128 stands for zero in the data rows.
Each row has a hidden score. How much does it go up from the first row of each pair to the second? 10 means little or no change, 20 a big rise and 0 a big fall. The score is a weighted sum of the row's numbers plus the product of two more (or one squared), each taken from its middle value.
[108 124 152  88 112 132 144 100  96 152]
[ 92 112  96  96  96 128 124 148 136 140] ~ 11
[104 168  92 160 132 100 132 164 116  92]
[116 136 124 112 132 160 136 144 156 132] ~ 10
[140 160 104 140 140  96 164 136 156  96]
[148 164 108 164 156  92 152 144 128 120] ~ 4
[160 100 124 100 100 168 164  96 148 128]
[116  88 156 152  88 124  96  96 104 168] ~ 8
[136 156 120 124 140 160 148 156 152  96]
[148 152  92 132 100 120 160 164 152 160] ~ 13
[100 100 140 104 144 168 156 132 100  92]
[ 88  88 168 152 136 108 116 116  88 104] ~ 1
[152  96 100 112 108 116 112 100 120 100]
[160 140 164 120 132 132  88 112  88 160] ~ 14
[128 112 152  88 136 104 112 104 108 148]
[128 120 160 120  96 132 132  88 104 140] ~ 15
[104 108 104  96 132 108 108 120 112 112]
[168 140 116 104 108  96 168 148 160 152] ~ 14
[124 116  88  96 160 132 148 132 116 100]
[116  92 164 140  88 108  96 100  96 164] ~ 11
[132 120 168 156 100 108 108 104 148 112]
[140  88 132  92 152 148 116  96 104 120] ~ 9
[128 128 160 164  96 168 168 104 120 100]
[ 92 164 104 140 156 100 116 144 152  96] ~ 9
[120 112 128 100 148 152 132 104  96 108]
[128  92 164  92 128 132 108 104  88 144] ~ 9
[128 100  88 164 124 144 124 128 112 164]
[164 132 156 168 108 168 164 104 112 120] ~ 15
[160 144 100 160  92 120 160 144 124 120]
[156 168 112 140 160  92 168 128 152  88] ~ 9
[104 164 132 128 108 144 116 124 136 108]
[116 160 100 140 136 160  88 164 152  88] ~ 8
[ 88  96 156 104 108 164 128 100 132 116]
[124 108 140 104 168 152 140 108  96 112] ~ 10
[156 148 104 128 152 120 148 164 168  88]
[124 108  92 104  88  88  88 136 152 140] ~ 16
[136 164 128 148 168  96  96 168 136 100]
[116 116 136 100  88 160 156 112 108 108] ~ 17
[128 124 160 152  96 116 108 128 112 112]
[148 156 104 136 152 120 112 156 140 164] ~ 11
[112 152 124 132 120 144 120 132 160 132]
[ 88  88  96 116 108 100  88 140 116 156] ~ 12
[152 116  92 108 132 128 100  92 128 148]
[108  96 152  88 124 116  96  88  96 132] ~ 10
[152 116  92 156  92 152 140 140  96 168]
[ 96  88 160 124 116 136 116 104  96 144] ~ 10
[ 96 104  92 164 156 104  88 108  96 144]
[132 152 108 136 140 116 100 156 148  96] ~ 11
[ 96 104 164 168 164  96  92 100  96 144]
[136 128 104  88  92 152 128 148 124 168] ~ 17
[156  92 116 104 132  96  92 120 112 152]
[140 120 128  92  88 112 132 124 120 148] ~ 14
[108 168 132 112 168 128 100 128 104  88]
[152 132 164 104 128  92 132 100 136 100] ~ 10
[120 116 168 104 104  92 100 100 120 128]
[112 128 124  96 112 120 120 132 116 128] ~ 11
[112 132 148  92 128 132 144 124 104 124]
[164 136 116 100 140 112 156 120 144  92] ~ 8
[168 148 124 120 104  96 168 152 168 164]
[148 140 152  88 108 100 144 116 128 116] ~ 4
[112 160 100 132 140 128 108 148 116 100]
[ 92  88 144 120 132 148 116 120 108  92] ~ 9
[152 140 116 132 156 132 140 156 148 100]
[ 96 112 120  88 128 120 120 136 152 120] ~ 10
[164 168 128 144 104  92 164 128 148  96]
[156 144  92 136 124 140 160 164 132 160] ~ 6
[112 128  96 156 140 124 128 112 100 156]
[168 164 132 144  96  92 160 128 136 100] ~ 15
[144 104 148  92  92 132 100 112 104 128]
[124  88  88 112 116 168 148 160 156 160] ~ 15
[120 100 124 164 120 124 120  96 104 164]
[116 156 128 164 160 104 112 140 132  88] ~ 9
[136 160 100 160 152  92 136 152 120 112]
[132 112  92 140 112 156 120 144 120 140] ~ 12
[164 132 140 112 168 164 164 120 136 148]
[124 164 120 148 124 120 104 168 156 116] ~ 1
[156 140 132 112 116 168 160 112 168 104]
[ 92 100 128 144 136 132 120 124 156 168] ~ 11
[144 112 140 100 156  92 136 104 160 152]
[ 96 100 124 108 100 100 108  92 144 128] ~ 17
[124 136 144  92 168 104 136 124 108 140]
[148  96 156 108 140 116  88  92  88 148] ~ 10
[108 128  92 140 104 128 140 124 128 120]
[160 152 140 164 160 120 164 100 108  92] ~ 3
[152 152 100 136 168 152 132 164 156 104]
[148 160 112 124 168 136 112 156 164 104] ~ 7
[148 124 156 108  96 156 100 128 112 124]
[144 140  96  96 164 120 148 132 100  96] ~ 7
[ 92 168 108 148 108 140  88 164 140  88]
[ 96 104 148 120 132 152 128 132  88 120] ~ 10
[108 112 100  92 108 148 132 156 140 156]
[116 108 160 144 128  96 124 104 128  96] ~ 9
[168 136 136 104 160 136 164 112 148 152]
[124 136 152 100 148 168 140  96 136 116] ~ 11
[148 156 100 128 144 104 116 164 144  96]
[ 88  96 164 160 112 104 112 100  92 132] ~ 9
[136 128 104 168 112 160 144 136  92 152]
[112 144  88 128 132 136 140 152 132 144] ~ 14
[ 88  88  92 112  96 136 120 148 108 168]
[104  96 156 152 140 100 116  92 124 148] ~ 8
[124 124 148  88  88 120 108 120 104 160]
[124 104 132 112  96 164  96 108 120 132] ~ 12
[136 104 148  92  88 116 112  96  96 156]
[164 148 120 132 112  88 164 160 168  96] ~ 16
[ 88 108 132 152 132 148 140 120 144 148]
[108 108 156 132 136  96 120  88 144 108] ~ 10
[108 144 140 120 128 140 132 144 156 112]
[136 100 164 164  92 112 104 100 124 160] ~ 10
[100 100 144 100 132 164 156 132 100 116]
[136 112 100  88  92 140 160 128 140 116] ~ 10
[120 124 168 160 116 144  92 136 120 120]
[ 92 108 160 168  92 140 132  92  92 124] ~ 10
[160 144 132 120 124 160 156 128 156 104]
[156 120 136 104 148 156 156  88 144 108] ~ 10
[104 136 156 152 160 104 124 116 112 112]
[148 140  96 140 100 152 156 152 132 136] ~ 15
[ 92  92 104 100 136 136 124 140 128 156]
[124 156 108 156 148 140 104 160 160  96] ~ 8
[164 132 132 116 100 168 160 112 148 144]
[128  96 140 132 128 152 144  92 108 112] ~ 7
[112 144 124 124 108 156 132 120 144 148]
[156 148 148 168 144 120 168 100 124  96] ~ 6
[140 112 136 156  88 132 108  96 112 164]
[140 148 156 168 168 160 168 104 104 108] ~ 11
[112 104 160 108 152 152 104 116 100 112]
[160 140  92 120 164 116 148 160 120 152] ~ 7
[136 124 132 108 144 144 140  92 100 156]
[104 124 120 156 120 144 132  96 124 132] ~ 9
[160 164 104 144  96 112 112 164 164 144]
[100 124 112  92 100 144 136 132  96 104] ~ 10
[ 96 164 108 144 128 156  88 152 156 104]
[156 148 136 140 156  88 168 168 164 152] ~ 11
[104 100 148 160 112 128 116  96 108 152]
[ 92 120 152 168  96 136 112  96 136 116] ~ 14
[128 120 104 112 136 156 144 140 128 160]
[148 160 120 164 148 100 168 132 144  96] ~ 8
[132 156 104 132 168 156 144 160 160 120]
[100 168 148 120 100 156 100 108 152  92] ~ 3
[164 168 152 128 116  88 168 132 156 104]
[128 132 144  88 164  96 124 124 100 112] ~ 4
[168 128 124 132 148 144 156 128 164 148]
[108 132 136 164 160 124 112 108 100 148] ~ 6
[100  96  88  88 104 160 136 136 136 164]
[164 152 128 164 156 120 168 128 112 104] ~ 4
[132 156 116 120 148 148 112 136 140 144]
[144 112 168 156 116 120 144  92 128 128] ~ 9
[156 156  96 164  96 100 148 156 108 136]
[ 96 116 160 148 108 148 108 140 104 136] ~ 8
[132 128  88 116 120 104 148 144 144 116]
[ 96  88 156  96 132 164 156 100 100 100] ~ 7
[160 160 136 144 152  88 168 168 168 148]
[ 88 168 128 136 144 104 112 124 140  96] ~ 10
[164 116 140 108 124 168 160 120 168 140]
[152 100 168 144 124 148 116 112 112 156] ~ 9
[128 132 152 104 140 164 144  92 140 120]
[100 100 144 160  88 136  92 100 108 164] ~ 8
[136 132 116 112 128 144 136 104 132  92]
[104 140  88 104 136 116 152 148 156  92] ~ 14
[100 108 148  92 164 108  92 108  96 160]
[136 116  88 128 168  88 104 144 136 136] ~ 10
[132 116 132 120 148 168 156 144 160 148]
[120 136 128 120 148 164 152 136 164 124] ~ 8
[104 164 104 136 100 152 132 156 148  92]
[108  96 152 124 124 164 120 132 100  96] ~ 8
[168 144 116 116 140  96 164 148 156 132]
[120 112 144 148 136 100 124 108 132  96] ~ 10
[100 144 152 152 160 120 124 124 128 128]
[148 112 168 156 148 112  92 120 120 144] ~ 7
[120 128 112 124 136 160 152 104  96 136]
[124 112 152 160 104 120  92  92 120 168] ~ 7
[100 168 120 144 120 164  88 164 160  88]
[144  88 144 116 112  96  92 108 100 164] ~ 10
[112  88 168 140  88 144  96 116  92 156]
[156 160 120 148 132  88 168 168 168 100] ~ 14
[ 96 100 144  92 116 108 104 100 116 136]
[100 124  96  92 124 140 124 148 124 152] ~ 11
[140 112 120  88 152 116 116 120 108 152]
[116 128 152 104 104 108  96 128  92 132] ~ 10
[152 112 100  92 112 156 148 116 104 148]
[124 164 132 160 168  88 108 168 152 108] ~ 5
[116  88 132  92 144 148 128 100  96 108]
[164 156 120 136 124 100 168 156 168 120] ~ 13
